Named turns come first, each shown by rows before and after it. Which turns, in which order, take the first row of each pair that follows to the second? Write the first one first, as in the answered first pair.
k411:
[  9  -5   1  -7   0  -6  -6   1  10 -15   3  -8   0  -3   0   5   3  -8
   9  -5 -12   4   4 -14   1   8  -5   1  11  -3  -2   7   2  -6   3] => [ -2  -8   1   5   8   3   3  -5   3   3  -2  -1  16  12  -6   4   0   1
  -2   4   5  -7  -6  -5   8   7  -9   6 -12 -14  -5   6  -4   7  -8]
[ -4   3   5   7  11   9   5  -7   2  26  -8  -7  12   8 -17  -8  -1  13
 -14   5  -4  -7  -8   5  -2   5   7 -10   4  -8   3  -1   4   0   0] => [ -2   2   0   0   3   4  -1  -7   2   9  -6 -12  -2  -3 -12  -6  -9   2
 -18  -2 -16  -1   1   8  -5  -5  13 -13  21   9   4 -15   4 -15   1]
[ -5   6   9   6 -17   3   7  -3  12   9  14  -4 -13  18  -6 -10   2  -3
 -26   1   7  -4  10  16   6 -14  -9  15   1  -5  -8 -19  19   0  -7] => [ 14  13  14  -5 -15  -4  -2   2  20  -2  14  -8 -18   6  -1  -1  13  -6
  -6  -6  -6   6  17   1   0  -2 -11  10  19  -5  -2  -4  21  -5  10]
k591:
[ -3  -3  -3  -7   5  -2   3  -2  -2  -1   2   5   5  -2   3  -6  -4  -2
  -2   5   4   4  -3  -2  -2  -6   5   2 -11  -3  -8  -6  -8  -4  -7] => [ -2  -1   2 -11   1   6   6  -1   0   2   2   6 -12  -1  -4  -3  -4   4
  -7   5   4  10   3   0  -1  -8   7  -2   1   4   0 -10  -1  -1  -7]
[  8  -2  -3  -9   5 -12  -6  -1   4  -2   2  -2   8  -4   4   2   5   1
  14  -5 -10   1   4 -11   2   6   1  -4   0  -7  -1  14  -5   3  -3] => [  2  -8  -3  -4   4 -11  -5  -6  -5  17   3  -2   5   3  -6   4   0   8
  -4   6   4  -4   1  -7   9  -1   0  -4  -3  -3  -3   7   0   5  -8]
[ 0  2  5  1  4  3  0  2  1  4 -4  3  6  3  0 -3  7  5  6  4  2 -3 -3 -1
  3  3 -3  3 -7 -9  1  8 -3 10 -4] => [ 0  3  4  1  1  5  1  3 -1  7 -5  2 -1  2 -4  0  7  5  0  1  4  0  0 -1
  2  2 -3  2  0 -6  2  6  2 12 -4]
k927:
[ -3  -3  -6   4   0   3   9  -2  -1  10   7  -2  -9   5  -5   5   1   1
 -16   2   6   1  -2   8   1  -6  -4   4   5   7   7  -9   7   3 -10] => [  3  -5  -3   1  -3   0   5   0   3   8   7  -3 -14   3  -4   9   3   1
 -11   2   1   1   1   5  -1  -5  -5   2  14  10  11  -8   8  -3  -4]
[  9  10  -2  -4 -11   7   0   8   4   4   4  -8  -4  -2   6   0   6   0
   1   1  -5  13  11 -11  -1   6   5   4   0   6  -6   8   0 -13   5] => [  2   7  -4   4 -12  13   6   5   4  -2   0  -1   3   1  10  -7   2  -4
   0  -2  -4  10  12  -4   0   2   8   9 -16   4  -6   1  -6 -11  -7]
[  4 -12  -8   3   8 -19 -12  -8  -5   4   3  -7  15  -1  11   6  -2  -9
   4   5  -8  -1 -10  -9  -3   6  -7  -2 -10  -2 -14   3  -3 -17   6] => [  9 -10  -6  -3   5 -17 -12  -5  -2  -7   4  -8   9  -7  13   6   0 -14
   9  -2 -15   6  -7 -10  -4   5  -3  -2  -1   1  -9   6  -2 -18  11]
[  3   1   0  -3   1  -8 -18  -1  10   4  10   5   2  -4   0   7  13  10
  -9   1   8   4  -4   8   2  -9  -9  -3   9   0   5  -4   0   7  -3] => [  4   5   0  -5   1  -3 -14   3  13  -7  10   6   1 -11   1   1  13   5
  -4  -6   2   7   1  10   1 -10  -6  -4   9   1   5  -8  -3   4  -4]
k686:
[ -3  11  -3  -5  -9   7   6  -7  -3  -3  -5  -2  -7  -1   6   3   1   2
   8  -6 -10  -8   2  -3  -8  -8   8  -1  17  15  16 -15   5 -13  -1] => [ -4  11  -4  -3  -9  10   8  -7  -3   0  -6  -2  -6   3   5  -2  -2   2
   5  -7  -7  -9   2  -2  -7 -10  10   0  12  12  18 -16   5 -11  -4]
[-10   0   0  -1  -2  13   7  -6  -3  14   3   6 -17  14 -18  -3 -10  12
 -19  -2  14   6   1  14  10 -16   3  -8   3   6   5  -7  16  -8  -7] => [-13  -2  -3   2   1   5   4  -7  -7  20   3   4 -10  12 -16  -2 -15  11
 -25   2  16   0  -5  10  11 -19   1  -6  -1   7  -4  -7  15 -10 -10]
[  7 -14  -5   1  -6  -1   8  -8  -4  -6   4  -3   6  17  19   6  -9   0
  10  -3 -17  12 -16   9   6   6  24  -2  12  20   6   3  -3  -5  -4] => [  7 -13  -4  -1  -7   1   8  -6  -2  -5   3  -1   4  15  20   6  -9   0
   9  -3 -19  16 -13  10   7   7  22   1  13  17   6   4  -2  -3  -4]
[ -1  -8   1 -12   6 -15  -6  -4   5  10   0  -3   5   1   3  10  -4   3
   2   2  -5 -16  -8   0  -5  16  -3   7   3  -4  -7   9  -3   2  13] => [  2  -7   5 -16   4 -14  -5  -3   7   6   1  -3   0   0   2  12  -1   4
   5  -3  -9 -13  -4  -1  -7  16  -3   6   9  -4  -2  11   1   1  14]

Each pair is 2 to 3 turns apart.
[-11  -4  -2  13  -3  23  19   6 -18  25   2  15 -25  14  -7  -1   2   2
 -23   4   2  -2   6  18   8  -6  -4 -11   4  -7   8  -9   2   0 -24] => [ -7  -7 -11  20  10   7  14  -1 -15  12  -3  15   9  12  15  -8   0 -14
 -11   2  -5 -14 -10   9   6   2  -9  -3 -28 -23 -13  -2 -16  -6 -24] => k591 then k591
[ 18   5   4  -7 -11   4   4  11   9 -18  -7   5 -10 -14  -6  -7   3  -8
  12  -3 -21  14  10 -14  -1  11   1   9  23   4  10   1  -5   2  11] => [ -5 -10  -2  11  -2  10  18  -1  -3   5 -13  11  13   2  -7 -17  -9  -3
  -9  10   1  -7  -9  -2   8   4  -1  17 -21 -10  -4 -10 -15  13 -12] => k686 then k927 then k686
[ 15  11  11  -1  -8  -9  -7  -6   4  -3  17 -17 -20  -1 -12  18  17   3
   0   9 -12  10   6   2   1   5  -9 -14  20  19  10   9  12  -6  13] => [ 18   8   7   1   1 -19  -9  -4   9 -20  12 -14   4  -8   4  12  20 -10
  15   2 -23   4  -3  -5  -4  16 -11  -9  -1   7  -2  16  -3 -10  10] => k591 then k686
[ -4   0  -3  -2   6  26  19   2   4  -4  -9   8 -12   2 -11 -20 -10   9
  -6  -7  10  -5   0  29   9   2   9   4 -17   2  21 -12   7   9 -18] => [ 11   5  -7  -8   6  21  13   6  14 -30 -13   7  -6 -11   2 -20  -3  -5
  15 -18  -8   3   4  21   0  12  11   4 -11   1  21  -3  -3   2  -9] => k591 then k411
[ -1  19  -4   2   6  -2  12  -3  -7  -3   0   7   5  -1  -9  -1   3  -4
  -2  -2   1  -2 -12   5   1   2  -7   2 -15  -8   1  -4  -3   5  -7] => [  3  16  -8  -3   5  -7  11  -3  -4 -13  -1   5   7  -8  -2  -3   1 -10
   5  -6  -8   0 -10   3  -1  -1  -4   1 -13  -3  -4  -8  -3   0  -4] => k591 then k411 then k591
[ -4  -3  -6   3  -1   0   3  -1   2 -15  -1   3   6   0  10 -10  -3  -2
   4  -3  -7  -2   3   4   0  -6   6   4  -9  -3  -6  -4  -9  -2  -6] => [  0   3   2   2   5   3   2   2   1   6  -1   5   5   8  -2  -3   7  12
   2   3   4  -6   3   0   4   7  -3   2  -6 -11   1  11  -2  14   1] => k591 then k411 then k411
[ 13 -12  -1   2  12 -17  -7  -4   2  -1  -5   0  15   2   7   6   9 -10
   7   4  -6  -3 -15 -22  -4  13  -7   1  -3  -8  -7  17  -8 -10  16] => [ -8 -18  -3  14  10  -2   6  -9  -5  12  -5   7  18  13   0  -3   1   2
  -9  10  10  -9 -18  -1   3   1  -3   6 -24  -7  -9   0  -9  -2  -6] => k686 then k411
[ -6   1 -21   4 -12  10   4  -1  -1  -7 -15  10  -7  17  -7  -9   9  -3
   0 -17  15   3  20   7   1   6   8   8  11   4   3   1   3 -11 -18] => [  5  -1 -22  -1  -3  -9 -14   0  -4   5 -10   3  -1  16  -6   6  15  -4
   0  -7  12  -1  13 -13   3  16  -4   5  22  -2  -5  20   9 -14   1] => k591 then k927 then k927
[  6   5   0 -12  -2  -6  -5   2   6   6   7  -1 -17  -7 -10  20   2   7
   5   3 -10   3  15  -7  -8   5   2  -8  30   6   4   1   9   6   9] => [ -6   3  -1  -6  -9   5   4  -1  -2  16   5   0 -22   2 -17  17  -3  14
  -8   9   2   0  15   8  -5  -7   3  -7  21   8   6 -11  11  13  -4] => k591 then k411 then k591
[-3  0 -4  3 10 -4  0 -2  1 -7 -1 -3  8 -6  5 -1 -2 -3  7 -8 -8 -4 -4 -9
  1  2 -1  6 -3 -6 -6  2 -7 -1 -2] => [ -5   5   5   4   7   9   5   0  -2   4   2   1  -1   2  -9  -1   2   8
   3  -7   1  -3   0  -6   2   4   1   6   0 -10   5   6   0  12  -4] => k591 then k591 then k411
[  6  -4   7   1  10  -4  -9   6  13  -4  -7   2   6  -8   0  -8   9   4
   9   1  -4   2  -3 -16   6  17 -11   8  -2 -11  -2  19   0   7   8] => [-12  -9   7   5   0  13   4   1   0  11  -6   8  -7   4 -12 -10  -4  15
 -15   7  13  -1  -3   5  12  -3  -6  10  -6   0   4  -2   7  12 -12] => k591 then k591 then k411
[  9  11   7  -4   0   0   1   6   5  -1   5  -2  -3  -1  -9   2  12   4
  10  -3 -11   5   2 -10   0  18  -6  -6  10  -6   4  15   2   9  13] => [-14   4   2   8  -5  15  18  -1  -1  -2   2   9   6   7  -8 -13   0   5
  -2  -4   0  -1  -1  13   3  -1   2   1 -17  -1  -1  -8  -5  11 -14] => k927 then k411 then k591
[ -1  -1   6 -22  -7 -21  -2  -1  12   8   5  -8   2  12   2  -8   9   1
   3   7   9  13   1  -6  -4   0  -3   3   7  -2  -3  23   6   1   1] => [ -5  -2   8 -17  -4 -13   1  -2   9  11   3  -4   6  17  -2 -12  10   6
   0   6  14   8  -1  -4   0   1  -4   5   0  -7   0  23   6   8  -4] => k927 then k411 then k927
[  4  11  -1  -5   0  -4  -7  10  -1  11  -9   2   0   0  -5  10  12   3
   8  -5 -12  -5  -5  -8  -4  11  -5  -7  -2  -7   6  20   5   5   5] => [ -4  -1  -7  -7  -8  -8 -11   5 -11  17  -6  -3 -10   0  -4  14  -3  -1
 -12   1 -11  -4  -5  -1  -1  -9   1  -9   7  11  -1   1  12  -7  -1] => k591 then k411 then k927
[ 14  -3  -1  -3   8 -32 -13   1  -1  14  -3  -2   6   3   2  14   5  -5
  -5   5   1 -17  -9 -15  -3   9 -19  -1   7   0  -3  10  15  -6  14] => [ 14  -4  -2  -3  12 -29 -14   1  -3  19  -4  -1   9   6  -1  11   3  -2
  -5   6   3 -17 -11 -11  -1  10 -19  -1   3  -4  -3   8  12  -2  13] => k411 then k411 then k411
[ -7  -5  -5  -1  -1   2  -3   3   1 -20  -2  -8  -4 -14   4  -2  -8 -13
  -4  -6 -13   8   3  12  -2 -10  11   1  -3  14  -1 -20  -3 -19  -7] => [  4  -3  -3 -10  -3  -6 -13   6   0 -13   1 -18 -10 -14   0   9  -4 -11
  -4   0 -16   9   4   3  -3  -4   6  -3  18  16   0  -9   4 -22   8] => k927 then k927 then k927
[  9   2  -1   8  13  -7   0  -3   2   6  -9   3  21   8   6  -6   9  -2
   3   1   4 -10 -11   1  -4   9   0   7 -21 -15  -5  12  -6  15   1] => [ 11  -5   0  -3   4 -15 -12  -4  -7  20  -1 -11  -7   7  -1  12   0   2
 -18  11   3  -2  -8  -5  -5  -2   2   0  15   8  -4   3  13   1   9] => k927 then k411 then k927
[ -4   0  14  10   3 -17 -21   4  -8  -6   1   6  15 -21   2  16   5  -3
   1  -1   1   0  -4 -12   2   8   2  -1  -1  -3 -17  -4 -16 -19   8] => [ -9   1  14  14   7  -9 -15   4  -8  -1  -2  10  23 -16  -1  10   8   0
   1  -3   6  -4  -8  -9   3  11  -2   2 -15  -9 -18  -4 -18 -10   1] => k927 then k411
